A row's group is the hidden flat surface it lies on (a line, a plane or more), and a surface may be shifted away from zero. There are 2 groups. Groups are numbered from 0 in the order they first appear among the rows asked about.
Each row in order, then its group:
[-1.6 -0.6 -0.5 0.1 -0.4 2.9 1.9 -0.3 1.8 1.3 -0.3 -1.5 2.0 -0.5 -1.0 0.0] 0
[0.6 -1.5 0.3 0.6 1.0 -1.3 -2.6 -0.7 1.2 -1.7 0.1 0.7 0.4 -0.6 -0.8 0.0] 1
[0.1 -0.1 -1.7 0.0 -0.1 0.6 2.1 0.4 1.5 -0.6 -1.9 -0.5 1.2 -0.1 0.2 -0.1] 0
[-1.6 -0.8 -1.1 1.0 1.5 0.4 -1.6 0.8 1.0 0.5 -0.2 0.6 0.8 1.1 -0.5 -1.4] 0
[0.1 -0.2 0.4 0.0 -1.8 0.9 2.8 0.2 0.0 1.0 0.9 -1.0 1.4 -1.3 0.1 1.0] 0
[-1.0 0.8 0.0 -1.0 0.1 1.5 -0.7 -2.3 -0.5 0.4 -1.3 0.4 -0.7 0.5 -1.3 0.6] 0
[1.1 0.0 -0.8 0.2 -1.5 0.0 0.1 -0.4 -1.1 0.1 0.7 0.1 -0.7 0.6 -0.7 0.7] 0
[0.4 -0.4 1.1 0.1 -0.4 -0.5 1.5 1.2 0.1 0.5 1.1 0.0 0.6 -1.5 1.4 -0.2] 0
[-0.1 -1.5 -1.9 1.4 0.5 0.4 -1.5 0.4 0.4 0.3 0.5 1.6 0.7 1.2 -0.7 -0.8] 1
[-1.2 0.9 0.7 -0.1 -0.6 -1.0 0.5 2.1 -1.2 0.5 0.5 -0.2 -1.2 0.1 0.0 -0.2] 1
[-0.8 0.1 0.1 -0.5 1.6 0.1 1.6 0.6 1.8 -0.5 -1.8 -0.6 1.3 -1.7 1.4 -0.7] 0
[0.1 -0.5 0.5 0.1 -2.1 1.2 2.0 0.3 -0.4 1.5 1.4 -0.7 0.8 -0.9 -0.7 1.0] 0
[-2.4 -0.8 0.1 0.6 0.5 2.0 -1.4 -0.5 0.9 2.0 0.5 -0.3 1.1 0.4 -1.7 -0.6] 0
[-1.2 1.7 0.3 -0.5 -0.4 0.4 0.8 0.9 -1.6 1.5 0.2 0.1 -1.1 0.8 0.4 -0.1] 1
[-0.3 -0.3 -0.7 0.4 0.5 0.7 0.2 0.7 1.1 0.7 0.6 -1.9 1.0 0.8 1.1 -1.2] 1
[-0.5 0.5 0.4 -0.2 0.0 0.1 0.8 1.4 0.1 0.6 1.0 -2.2 0.1 0.2 1.1 -0.4] 1
[0.1 -2.1 -0.6 0.8 1.0 -0.2 -1.9 -0.6 1.4 -0.4 0.3 1.2 1.3 -0.2 -1.0 -0.6] 1
[0.2 0.7 0.3 -0.1 -0.8 0.2 -0.5 -0.8 -1.7 0.6 0.6 0.5 -1.1 0.3 -0.2 0.6] 0
[0.9 1.5 -0.8 -0.5 -0.2 -0.3 -0.5 0.0 -1.3 -0.6 0.3 -1.2 -1.6 1.7 0.7 -0.1] 1
[-0.8 1.3 2.2 -1.0 0.2 -0.3 -0.3 -0.8 -0.1 -0.3 -0.1 -1.1 -1.0 -1.2 0.2 0.7] 1
[-0.7 -0.2 -1.8 0.5 0.3 1.0 -1.1 -0.4 0.5 -0.2 -1.3 0.1 0.1 1.5 -1.1 -0.5] 0
[0.7 1.3 0.2 -0.7 -0.1 -1.5 -1.2 -0.4 -1.5 -1.3 0.0 -0.5 -2.1 0.8 0.1 0.4] 1
[-0.3 -0.4 -2.0 0.3 1.0 0.2 0.5 1.0 1.5 -1.1 -1.4 -0.1 0.8 0.4 0.4 -0.6] 0
[-1.5 1.4 1.5 -0.8 0.1 0.4 0.0 -1.5 -1.1 1.1 -0.7 0.7 -1.1 -0.4 -0.5 0.5] 1
[-0.7 -1.3 0.0 0.4 0.8 0.8 -0.7 -0.6 2.0 0.4 0.6 -0.5 1.8 -0.6 0.2 -0.6] 1
[1.2 -0.5 -1.4 1.0 -0.7 -0.4 0.5 1.3 0.0 -0.4 0.6 0.1 0.1 0.6 -0.1 -0.3] 0
[0.5 -0.2 -0.1 0.6 0.1 -1.0 -0.5 1.5 0.5 -0.9 1.0 -2.0 -0.2 0.4 1.0 -0.8] 1
[-0.5 -0.4 0.8 0.2 0.9 -1.1 -1.5 0.8 -0.1 0.6 0.8 0.6 -0.2 0.2 1.0 -0.9] 0
[0.4 -0.9 1.3 0.4 0.9 -1.9 -1.4 0.0 1.5 -1.5 0.2 -1.0 0.1 -1.7 -0.3 -0.1] 1
[0.0 0.0 1.2 -0.6 0.7 -0.8 -2.0 -2.2 -0.5 -1.3 -0.5 0.8 -0.9 -0.5 -0.9 0.8] 1
[1.2 0.2 -1.6 0.4 0.0 -0.8 -1.4 0.8 -0.6 -1.2 0.4 -0.2 -1.1 2.0 0.3 -0.7] 1
[-1.0 1.7 0.6 -0.5 -0.4 0.1 0.4 0.5 -2.0 0.8 -0.1 0.6 -1.6 0.6 -0.2 0.2] 1
[-0.2 0.8 1.7 -0.9 0.6 0.0 -0.4 -1.2 0.5 -0.5 0.0 -2.3 0.0 -1.1 0.6 0.3] 1
[-0.3 1.0 0.8 -1.6 0.4 0.7 2.1 -0.8 0.7 -0.3 -1.8 -0.5 0.7 -1.4 0.6 0.7] 0
[-0.4 1.0 1.4 -0.8 -0.1 -1.0 -1.1 -0.9 -1.3 -0.6 -0.7 1.1 -2.0 -0.5 -1.2 0.9] 1
[0.9 0.4 -1.6 -0.2 0.4 1.6 -1.0 -1.8 -0.1 0.3 -0.2 -0.7 0.1 2.0 0.8 -0.5] 1
[-1.2 0.5 0.2 -0.7 0.5 2.0 0.7 -0.8 0.4 1.6 0.3 -1.6 0.8 0.2 0.8 -0.2] 1
[0.1 -0.7 1.1 0.5 -0.9 -0.1 1.1 1.5 -0.1 1.7 2.1 -0.7 1.2 -1.2 0.6 -0.1] 0
[-0.5 1.3 1.6 -0.7 0.0 -1.7 -0.3 0.5 -1.3 -0.6 -0.4 -0.2 -2.1 -0.6 -0.5 0.6] 1
[-0.3 -0.6 -2.2 0.5 -1.0 1.9 0.3 -0.2 0.1 0.0 -0.3 -0.5 0.4 1.4 -1.8 0.3] 0
[0.9 1.0 -0.6 -0.8 -0.1 0.0 1.0 -0.8 -0.4 -1.1 -1.4 0.5 -0.5 0.3 0.2 0.9] 0
[-2.4 -0.7 1.8 0.4 0.9 1.4 -0.4 0.1 0.7 2.5 1.0 -0.5 1.3 -1.1 -0.2 -0.7] 0
[-1.1 -0.8 -0.8 0.6 0.9 1.7 -0.9 -1.0 0.6 1.5 -0.2 1.6 1.0 0.7 -0.9 -0.5] 1
[-0.2 1.2 0.0 -0.6 0.0 0.3 0.3 0.3 -0.5 0.3 0.5 -2.5 -0.3 1.3 1.4 -0.3] 1
[0.3 0.1 0.2 -0.6 -1.0 1.2 3.2 0.0 1.0 0.0 -1.1 -0.8 0.8 -1.4 0.0 0.6] 0
[0.0 -0.7 -1.4 0.6 0.0 0.3 -1.3 0.3 -0.3 0.2 0.6 0.3 -0.1 1.6 -0.8 -0.7] 0
[-1.3 0.8 2.0 -0.7 -0.4 1.8 -0.1 -1.7 -0.5 2.1 0.7 0.0 -0.3 -0.8 -0.9 0.8] 0
[0.8 0.2 -1.1 -0.1 0.4 1.1 -0.9 -0.9 0.7 -0.4 0.3 -2.0 0.3 1.5 1.2 -0.6] 1
[-0.8 -1.1 -0.2 1.0 0.5 0.6 -0.1 1.4 1.4 0.8 0.9 -1.2 1.4 -0.2 0.5 -1.1] 1
[-0.6 -0.6 -1.0 0.6 -1.2 1.7 -0.5 -0.3 -0.6 1.1 0.8 -0.5 0.2 1.1 -2.0 0.4] 0
[-0.2 -0.4 0.9 -0.3 1.2 0.9 -1.3 -2.0 1.8 0.2 0.0 -1.0 1.1 -0.5 0.1 0.0] 1
[-1.1 -0.7 1.2 0.0 0.9 -0.1 -1.6 -1.7 0.2 0.3 -0.7 2.2 0.1 -1.1 -1.6 0.6] 1
[-0.3 -0.6 0.9 0.7 0.1 -2.2 -1.0 1.4 -0.5 -1.0 0.3 1.3 -1.1 -0.5 -1.1 0.2] 1
[-2.3 -0.7 -0.6 0.7 2.1 0.9 -1.0 0.8 2.0 0.7 -0.7 -0.2 1.2 0.4 0.0 -1.3] 0
[-0.1 -0.8 -0.8 0.8 -0.8 0.6 -1.1 0.3 -0.6 1.0 1.6 0.3 0.0 1.6 -1.1 -0.2] 0
[0.2 0.7 1.3 -0.7 -0.6 -0.2 0.3 -0.8 -1.3 0.5 0.4 0.6 -0.5 -0.7 0.4 0.9] 0
